A single turn carries every row of the set below to another of its rows. Some are shown first; where does it send the rows asked next?
k100: [ 1.28 -0.62 -2.38  2.53  0.99 -1.69  2.29 -0.46 -0.01 -1.01  0.06  2.08
 -0.82 -0.92 -0.45 -0.72 -1.34 -2.51  0.50  0.96  0.39  1.77 -2.86  0.33
  0.39  0.50  1.72  1.24 -0.85  1.74 -2.26  2.00  0.84 -1.46 -1.34]
k880: [ 2.86 -0.40  2.73  1.38  1.79  0.38 -0.36  0.93  0.66  0.45 -0.92  1.20
 -1.91 -1.89  0.02  0.26 -0.49 -1.69 -2.40  1.86 -0.60 -2.86 -4.08  0.92
  0.22 -1.40 -0.03  0.33 -0.04  1.54  2.02  0.57  1.51  0.43  1.18]
k115: [-0.45  2.14 -0.56 -1.34  0.83 -1.32 -0.38 -3.49  2.03 -3.94 -0.51 -1.31
 -0.35 -0.52 -0.13  1.77  0.84  1.14 -0.64 -0.84  0.52  0.19  2.12  2.12
 -0.32  1.19  0.64  1.18  0.29  2.36  0.88 -1.24 -1.13 -0.18  0.71]
k548: [ 0.28 -1.20 -0.46  2.40  2.08 -1.31  1.69 -0.75  1.38 -1.60 -0.19  1.78
 -0.32 -1.92  0.37 -0.08 -1.38 -2.72 -0.27  0.59  0.73  1.16 -3.26  0.41
  1.98 -1.65  2.76  1.01 -0.99  4.65 -1.51  1.31  0.68 -1.64 -1.31]
k338: [-1.15 -0.69  0.76  1.23  2.33  0.08 -0.42  0.76  1.53 -2.18  2.16  2.88
 -1.31  0.99 -0.42  2.12  1.83  0.25  1.41  1.18  1.07 -0.04 -3.13  0.10
  1.86 -3.84  1.32  1.64  1.46  2.34  1.81  3.26  2.13 -0.93 -0.16]
k395: [ 0.28  0.82 -0.91  1.65  1.71 -1.69  0.63 -2.28  1.41 -2.20 -2.19 -1.27
  0.43  0.79 -2.21  2.50  2.22  0.51 -0.19 -2.17  1.14 -0.75 -1.52 -1.02
  0.05  1.77  0.46  3.02  1.76  3.17  0.17  0.22 -1.32  1.04 -0.57]
k500: [ 0.13  0.25  1.74  0.07  1.92  0.32  0.79  1.57  0.52 -1.71  1.72  2.39
 -2.23  2.19 -1.29  2.95  1.04  0.83  1.80  0.86  0.80  0.84 -2.40  2.63
  0.82 -2.31  1.14  1.80  1.41  1.05  1.38  3.68  1.88 -1.48 -1.41]
k765: [ 0.03 -1.65  1.99 -1.30  0.12  0.43  3.46 -1.39  0.82  0.22  1.28  3.29
 -2.41 -2.88  1.23 -0.96 -0.44  1.20  0.95 -1.38  0.94 -1.54 -0.26 -0.09
 -0.90 -1.28  0.06  2.13  0.29  0.76 -1.09  0.77  0.34 -2.53 -0.12]
k657: [ 0.04  2.23 -0.07  0.42  1.50  0.98 -0.40 -3.25  0.82 -0.65 -2.60 -1.51
 -1.59 -1.36 -1.69  2.02  1.90 -0.39 -2.88 -1.28  0.25  0.75 -0.47  0.90
 -0.44  2.12 -0.71  1.59  2.67  0.93  0.42  0.68 -1.05  0.25  0.92]
k557: [-2.75  3.02  0.97  0.38 -0.23  0.43  0.77 -3.56  0.76 -1.24 -1.15  0.27
 -0.78 -0.03 -1.15  1.30  2.10  1.04 -1.12 -2.24  1.32 -0.72  0.89  0.68
 -1.75  0.54  0.72  1.82 -0.82  1.35  1.67  0.57 -2.18  0.51  1.50]
k781: [-0.31 -1.03  2.32  0.22 -0.57  0.33  3.78 -0.97  0.82 -0.57  0.59  2.61
 -2.25 -1.36  1.93 -1.39 -0.18  2.09 -0.31 -1.81  1.08 -2.42 -0.72  1.44
 -0.67 -1.99 -0.70  2.61  0.42  1.09 -1.12  1.01 -0.48 -2.89 -0.03]
k759: [-1.43 -0.41  1.57  0.40  2.03 -0.10 -0.08  0.47  0.92 -2.12  0.98  3.94
 -2.08  1.82  0.42  2.28  0.44 -0.21  1.07 -0.03  0.58  0.65 -2.79  1.62
  0.70 -3.90  2.27  0.85  1.90  1.28  2.41  2.79  2.51 -1.45  0.02]
k973: [ 1.70  0.65  3.33  0.56  2.81  0.71  0.28  2.09  0.69  1.02 -2.10  1.52
 -2.47 -1.07 -0.18  0.43 -0.35 -1.56 -1.61  1.88  0.34 -2.13 -3.05  1.39
 -0.48  0.48 -0.05 -0.02  0.04  0.27  0.87 -1.19  0.61 -0.69  0.87]
k376: [-0.64  1.96 -0.14 -1.73  0.55 -1.38 -1.22 -2.83  2.28 -4.25 -0.17 -1.07
 -0.37 -0.33  0.11  2.75  0.42  1.07 -0.47 -0.87  0.66  0.34  1.88  1.41
 -0.14  0.85  0.35  1.53 -0.03  2.46  1.13 -1.25 -1.50 -0.43  0.65]
k92: [-0.57 -1.36  1.07 -0.48  2.23  0.09  0.68  1.72  0.94 -1.43  1.22  2.93
 -1.77  1.77 -0.74  2.27  0.66  0.71  1.65  1.55 -0.30  0.46 -1.46  0.47
  0.33 -2.47  0.49  1.84  1.80  0.72  2.21  3.48  1.44 -1.42 -2.55]
k536: [ 0.38 -1.59 -1.70  2.80  1.56 -1.43  0.78 -0.35  0.93 -0.74  0.52  1.72
  0.58 -2.41 -0.21 -0.02 -0.37 -2.07 -1.67  1.40  1.00  0.83 -3.80 -0.11
  2.25 -0.03  1.44  0.92 -0.29  3.74 -2.09  1.73  0.99 -1.08 -0.07]
k847: [ 0.01  0.15 -1.92  2.73  1.05 -1.89  2.35 -0.08  1.11 -0.57 -0.90  1.76
 -0.92 -1.20  0.14  0.41 -1.22 -1.30 -0.12  1.19  0.24  0.56 -3.41  0.88
  1.16  0.91  3.27  1.70 -0.86  3.06 -2.57  1.71  0.87 -1.84 -1.57]
k206: [ 0.35  1.25 -0.90  1.39  1.23 -1.58  0.77 -2.56  1.29 -2.31 -2.00 -1.60
  0.60  0.55 -2.21  2.27  2.12  0.76  0.96 -1.85  1.00 -0.67 -0.74 -0.48
  0.52  1.39  0.07  3.43  1.93  3.01  0.24 -0.04 -1.48  0.64 -0.27]
k860: [ 1.00  0.14  3.10  1.03  2.97 -0.30 -0.29  1.10 -0.10  0.87 -1.13  1.90
 -3.87 -0.15 -0.34 -0.29 -1.15 -1.69 -1.47  1.97 -0.28 -2.99 -2.33  0.10
 -0.62  1.32  0.38 -0.31  0.06  0.55  1.33  0.44  1.17 -0.05  0.40]
k414: [ 0.33  1.11  0.62 -0.05  0.76 -1.71 -1.53  0.47  0.47 -1.33  1.04  1.15
  0.18 -0.28  1.23  0.76 -3.01 -1.16 -1.37 -0.10  0.10  0.07 -1.05  1.35
 -4.19 -2.50 -0.40 -0.05  1.21  3.40 -0.29  1.47  2.38 -3.71  1.04]
k843: [ 0.36 -0.98  2.72  1.57  1.83  0.99 -0.72  0.27 -0.39  0.86 -0.61  1.96
 -1.63 -1.11 -0.63  0.27  0.29 -1.09 -3.12  1.84 -0.16 -3.08 -3.78  0.40
 -0.55 -0.27 -1.06 -0.25 -0.10  1.06  1.11  0.11  1.74 -0.48  2.41]
k540: [ 0.43  2.47 -0.16  0.73  1.40  0.05 -0.52 -2.85  0.98 -0.92 -2.90 -1.67
 -1.33 -0.81 -1.77  1.44  1.51  0.36 -2.81 -0.96  0.28  1.22  0.01  0.81
 -0.30  2.44 -0.27  1.89  2.84  1.10  0.78  1.09 -0.78  0.44  1.38]
k824: [ 1.08  1.31 -0.27  0.81  0.73  0.35  0.46 -1.34  0.97 -3.74 -1.24 -1.92
 -1.40  1.62 -1.66  3.35  2.19  1.83 -0.73 -0.62  0.48  1.69  0.63 -0.68
  0.44 -0.63  1.50  3.39  0.30  2.04  2.07  0.04  0.26  0.28  1.78]
k232: [ 1.62  2.79  0.17 -0.43  0.20 -1.55 -0.45  1.86  2.40 -1.78  1.36  1.56
 -0.38  0.66  0.56  0.34 -3.02 -0.76 -1.80  0.36  0.82 -0.19  0.38  0.90
 -3.33 -1.60 -0.34  0.90  1.08  3.58  0.10  0.91  1.52 -3.41 -0.59]
k210: [-0.39 -2.16  2.52 -0.05 -1.43 -0.65  2.74 -0.88 -0.25  1.28  1.45  2.73
 -0.65 -1.57  1.69 -0.35  0.13  0.79 -1.01 -2.54  0.22 -2.13 -1.94  0.39
  0.08 -1.82 -0.77  1.77  0.87  2.22 -0.09  1.34  0.53 -2.70  0.30]
k205: [ 0.34  1.84  0.45  0.47  1.68 -0.69 -1.87  0.18  1.71 -2.64  2.87  1.13
 -0.66  0.14  1.37  0.33 -2.09 -0.64 -1.61  0.61  1.15  0.80 -0.93 -0.10
 -2.76 -2.90 -0.27 -0.04  0.93  3.77  0.60  0.59  2.57 -3.71  1.48]
k975: [ 2.10  1.74 -0.33  1.15  1.77 -1.40 -0.24  1.33  1.70 -1.37  1.96  0.94
 -0.31  0.29  1.32 -0.09 -3.49 -0.22 -1.29  0.19  1.15 -0.69  1.09  0.40
 -3.53 -1.66  0.06  0.23  0.16  2.04  0.94  1.21  2.01 -2.92 -0.26]
k742: [-2.33  2.74  1.18  0.38  0.23  0.67  0.91 -3.57  0.89 -1.11 -2.03  0.85
 -0.53  0.23 -2.10  1.76  2.20  1.43 -0.47 -2.18  0.84 -0.51  0.99  0.54
 -1.32  0.95  0.37  1.43 -0.43  1.74  1.46  0.56 -2.07  0.40  1.33]
k242: [-2.07 -1.79  1.85 -0.77 -0.59 -0.44  2.07 -2.28  0.54 -0.53  2.30  3.27
 -0.93 -1.56  1.81 -1.13  0.49  1.04 -0.91 -1.80  1.01 -2.08 -1.90  0.26
 -1.02 -1.85 -0.85  1.35  0.84  2.05 -0.71 -0.01  1.11 -3.10  1.13]
k274: [ 0.84  2.10  0.24  0.54  0.81  0.61  0.67 -1.46  0.95 -3.33 -1.20 -1.62
 -1.29  1.57 -1.41  3.04  1.79  2.23 -0.76 -0.30  0.02  1.55  0.70 -0.77
  0.13 -0.06  1.49  3.06  0.51  2.31  3.02 -0.47 -0.69  0.20  1.61]

k115 -> k274
k557 -> k376
Now find these:
k414 -> k759
k973 -> k781
k242 -> k205
k765 -> k975

